Each path below is one point turned by a fixed rotation once a step. After each direction that follows a path, write how fast that rotation turns it, in degrees a step (0 if it stays still).
Each turn is a multiple of 5 degrees from 10 to 175, or 0.
Each row of a path follows its step; steps can be skipped.
Rotation 1:
step 0: [ -9  10   5  21  16  -6 -15  -8 -45  19 -29  -8  18  -6  -8   8  22  -6
  -5  21  13 -44  14  27  33 -43 -30 -23 -17 -31   3  -1   6 -33 -18   0
 -22 -17 -12  35 -15  18  24  15]
step 3: [-21   3   4  -3  11   3  21  11 -28   7 -29 -27  27   4 -19  17  -6  26
 -35  54  -6 -10   9  14  10  11 -21 -14 -16  -3  20  36   3 -34  -7 -26
   5  11  14   9 -57 -10  29 -12]
step 4: [-60   1  26 -16 -23  -2  12  25  18   1  25 -20  14  12  14  -7  14  -6
 -36 -24 -10  17  23   3 -11  21  33   2   5 -17  -3  11  44  23 -26 -27
  -9 -40  -5  -8 -28   0   6   9]
step 5: [-17 -12  35  23 -30 -22 -32  -9 -30 -13  -2  21  -7   0  21 -10 -17  20
  18  12   0 -17  -1   5   7  24  -9 -12  25   9   6  -9  -1 -34  -8   5
  27 -41 -30 -15 -57  29  21  -8]
step 7: [ -3 -10  26 -11   4  -1  13  11  16 -16  30  -5  13 -43  13 -35 -10   7
 -11  -8 -27  14  32  30  14   6  12  16   8  -2  -5   7  15 -11  -7 -23
 -22 -48 -69 -33  15  -2   7   5]
step 8: [-22  27  20  23  12 -29  -9 -17 -17  11  11  -8 -16  -8  12 -14 -39  35
 -14   4 -28 -25 -29   8   8  21 -21 -36  18  12 -24  25  13 -47  17  13
   5  25 -36   4  -1  29  15  -2]
step 9: [-25   4  -7  -8  -3   3   6   0   1   4 -25   1  -2   1  -7  21   0 -18
 -28  22 -26 -11 -12  28 -32  13 -16   7  -3 -60 -43  51  10   2  12 -19
  -9 -22 -39   8  11 -25 -35 -11]
step 10: [  8 -32   3   8 -25   4 -10 -18   8 -32  33   7   2 -21 -15 -20  -4  26
   4 -19 -18  -4  19   9  -5 -30  -3   4  32 -37  -9  42  47 -12 -25  -6
  26   4 -29 -23  15  13  40  -9]
step 11: [-10  33  13  71  23   3 -39   0   1   6  11  15  19   8   4  20  -3   3
 -18  13   9 -11  -9  -9 -20  33 -31 -10  29   5 -11  36  -7   7  -9 -32
  14  35 -28  14   3   3  20 -18]
Speeds:
[ -5   9   8  -1   8   9   5  -6   4  -8   7  -3   9  -7   4  -5  -4   2
   2  -4   8 -18  -4   6   2 -10   8   7  -9  -5   3  12  -4   4 -10   5
  -3  -2  10 -12  -2  -2  -1  -7] -> 115
[ -7   5  -3   8  -2  -1   6  -6  -6  -4   2   0   7   5   1  11  -1  -1
  -1   9  -1   9  13  -6  -6   4   6   7   9  13   0  -3  -4  12 -10   3
  12  -9   8 -11  -9   5   1   2] -> 45
[ -4   5   0  -3   0  -1   6   8  -3   3   6   3  -4  10  -4  -2   2   2
  10  -3  -5  -9  21  -1  -7   3   7  -2  -8   0   8   9  -2   1   9 -11
   8  -3   0   8   9  -2 -16  -5] -> 135
[ -8  -7   4   8 -17  -4 -11  -8   1   0   1  -1   9   2  -4  -3  13  -2
  14  -1   3  -9  -3  -4   7  -3  -3   3   9 -10  -2  -4   0   8  -8   0
   7  -5   1  14   1  -8   0  -6] -> 70
[ -4   0  -4   0  -2   7   0  -2 -12  -5 -18   5  -6  -6  -2   3   4   8
   2  -6   4   0  -9   3   5   9   2  -6   4   0   2  15 -16  10   8  10
   3   0  -4   3  -7   2 -11   5] -> 115
